(in the rows, 128 means zero)
Each path is a new rotation, seen through one point. The rows after it are directions, each followed by how far the rotation turns it, in deg/step (0 if it stays put).
Each turn is a multiple of 5 degrees from 10 to 175, or 0.
Each row of a path follows its step; steps can be skipped.
Path 1:
step 0: [125 136 124 120 131 127 123 134 132 130 126 133 143 125 130 132 120 129
 138 130 129 129 126 123 131 126 126 133 133 129 120 124 117 128 125 122
 135 128]
step 1: [126 131 128 123 128 129 138 128 127 132 115 140 134 126 130 131 123 125
 123 130 131 134 125 127 127 136 121 131 129 131 124 119 127 127 139 133
 121 126]
step 2: [128 136 129 118 125 135 128 131 130 135 130 142 128 133 137 135 139 125
 127 130 135 138 132 130 132 127 122 125 131 126 131 133 126 127 125 127
 128 132]
step 3: [128 135 127 116 132 132 122 137 129 133 122 132 137 125 132 127 124 126
 140 134 123 125 127 127 130 127 129 132 133 127 115 129 123 131 125 125
 127 130]
step 4: [128 135 132 129 132 128 137 126 132 127 115 136 134 119 134 131 125 125
 132 134 132 135 121 124 131 130 121 127 124 133 124 122 125 125 134 134
 122 129]
step 5: [127 130 124 117 132 127 130 127 131 139 128 138 128 127 134 135 136 127
 126 131 135 142 124 130 129 132 122 125 132 122 129 130 129 130 123 120
 131 132]
step 6: [129 133 130 115 127 135 127 133 131 137 121 137 127 125 126 126 129 127
 134 131 124 122 124 130 128 125 127 128 131 131 113 133 124 136 125 127
 122 129]
step 7: [128 135 139 133 135 126 132 130 130 126 121 135 133 121 134 127 128 128
 134 132 131 135 126 120 132 125 117 124 125 130 122 128 121 130 132 131
 125 137]
step 8: [133 129 121 124 138 128 131 127 127 139 121 134 131 122 134 131 130 132
 127 129 133 143 126 127 130 136 126 127 130 125 123 131 135 131 123 120
 132 130]
step 9: [125 132 133 120 127 135 135 128 131 135 120 141 121 123 122 132 127 125
 132 125 127 127 124 133 128 124 128 124 131 135 118 133 125 133 119 128
 129 126]
step 10: [126 130 137 127 132 128 132 134 125 126 130 134 133 123 132 124 125 131
 130 125 126 137 125 123 129 126 117 123 129 122 120 130 116 133 128 131
 126 142]
[127 126 127 127 129 126 128 126 128 128 124 129 129 129 125 131 127 126
 128 127 124 124 128 126 130 127 128 130 130 130 126 130 126 128 128 128
 128 127] : 125
[128 128 127 128 125 128 129 126 125 128 128 124 129 127 128 127 127 126
 134 127 128 130 129 126 127 127 126 128 127 127 126 128 124 129 130 128
 127 126] : 110
[125 127 131 127 128 129 127 130 129 129 128 128 126 127 127 127 124 127
 129 130 129 125 129 128 125 127 130 127 127 131 126 124 129 129 129 128
 130 126] : 125
Path 2:
step 0: [127 125 134 135 140 129 127 125 128 130 130 124 125 125 126 128 131 125
 125 129 128 121 132 130 124 132 125 125 129 117 144 126 131 136 121 134
 131 129]
step 1: [138 137 128 126 127 130 133 124 125 135 121 130 133 139 125 128 124 129
 132 124 120 125 129 126 137 126 125 128 135 138 126 132 128 121 130 135
 128 124]
step 2: [125 128 128 130 136 123 123 140 134 124 132 133 129 129 132 133 130 126
 129 130 127 138 122 130 124 127 130 128 118 133 121 124 126 122 120 118
 130 124]
step 3: [129 122 130 132 125 130 129 129 123 120 139 124 131 129 122 121 122 124
 130 133 136 120 129 123 126 123 126 126 126 126 131 124 127 141 129 138
 132 130]
step 4: [136 140 126 128 119 122 134 127 130 135 122 128 130 130 128 130 133 134
 128 125 122 133 135 128 122 131 130 139 131 125 128 131 123 127 134 131
 133 133]
step 5: [125 127 133 117 124 129 120 121 135 117 128 128 133 121 131 134 132 121
 128 130 127 131 123 126 126 124 130 124 128 129 126 127 134 120 126 118
 127 122]
step 6: [126 119 124 136 125 134 129 133 123 128 131 117 127 123 130 121 127 126
 131 132 129 122 129 128 129 134 124 128 122 133 128 135 125 131 128 132
 115 135]
step 7: [127 130 130 133 125 123 137 125 136 134 127 131 125 132 123 129 127 131
 116 125 131 131 132 132 132 139 136 126 139 122 127 129 126 127 133 128
 133 126]
step 8: [130 124 127 116 124 133 123 123 119 124 125 137 120 131 138 129 126 133
 134 123 128 130 123 131 128 121 130 122 123 129 128 129 133 125 131 122
 129 124]
step 9: [123 125 127 131 137 132 116 136 126 138 132 125 129 123 125 126 137 130
 129 129 132 123 130 131 125 132 119 133 128 122 127 123 128 131 121 130
 120 128]
step 10: [125 137 129 130 131 128 138 125 131 132 119 126 126 128 118 133 117 126
 127 128 132 127 127 120 139 122 129 126 137 131 126 125 126 131 135 130
 130 130]
[130 129 129 130 130 128 129 129 132 125 126 129 125 126 128 129 126 130
 129 128 127 128 126 125 126 128 129 126 127 127 129 126 131 128 131 124
 127 127] : 130
[126 127 129 128 131 129 129 128 131 128 129 130 129 130 130 128 131 126
 130 128 131 124 132 126 128 128 129 128 125 127 128 127 126 130 130 128
 125 130] : 115
Path 3:
step 0: [122 140 131 130 128 129 123 119 126 129 124 124 141 125 120 121 126 123
 122 125 130 123 127 131 134 122 120 125 126 127 132 135 125 128 128 129
 127 130]
step 1: [122 133 128 136 134 123 131 118 136 125 124 130 129 129 115 126 130 125
 125 126 122 121 129 138 128 127 128 129 131 126 132 133 121 135 126 130
 131 134]
step 2: [134 131 136 135 129 117 126 123 127 124 126 126 116 130 122 123 129 124
 132 128 117 126 130 138 137 127 133 130 130 130 130 130 124 129 127 125
 130 124]
step 3: [133 125 136 127 124 127 118 131 127 132 133 119 123 127 124 124 126 125
 128 125 119 129 125 141 128 124 125 133 129 123 127 132 122 126 122 125
 122 121]
step 4: [130 124 131 125 125 128 120 128 131 128 128 118 127 127 128 124 117 133
 121 116 122 122 121 135 130 125 122 127 134 121 132 122 130 130 129 131
 126 133]
step 5: [128 124 125 137 126 124 127 129 128 133 126 123 127 116 126 125 122 131
 128 118 123 118 119 127 131 129 131 128 131 133 128 128 134 130 120 133
 130 137]
step 6: [132 135 135 135 127 132 128 129 117 135 124 130 123 119 124 129 125 126
 134 121 127 119 119 127 127 127 127 124 128 136 126 133 122 128 130 130
 131 133]
step 7: [129 134 134 127 135 132 124 127 132 129 125 129 118 125 124 136 131 135
 131 127 122 125 118 130 126 130 117 129 125 130 121 136 118 127 130 130
 127 133]
step 8: [136 132 132 127 130 121 130 122 135 121 127 124 120 128 125 128 129 131
 130 124 123 129 116 125 130 137 117 130 125 126 123 131 136 123 133 125
 127 127]
step 9: [136 124 136 131 124 125 132 124 132 128 127 123 127 121 122 123 127 124
 128 126 126 135 119 118 119 129 125 133 128 126 131 132 132 123 123 119
 121 131]
step 10: [130 130 135 128 128 130 129 126 123 127 117 127 124 127 126 123 119 129
 120 125 128 134 131 120 122 120 120 130 138 130 131 130 128 121 123 125
 123 137]
[124 125 131 129 128 127 126 131 127 127 127 130 126 131 127 126 127 126
 129 127 126 127 131 127 128 129 128 129 130 125 130 128 130 128 127 127
 126 128] : 45
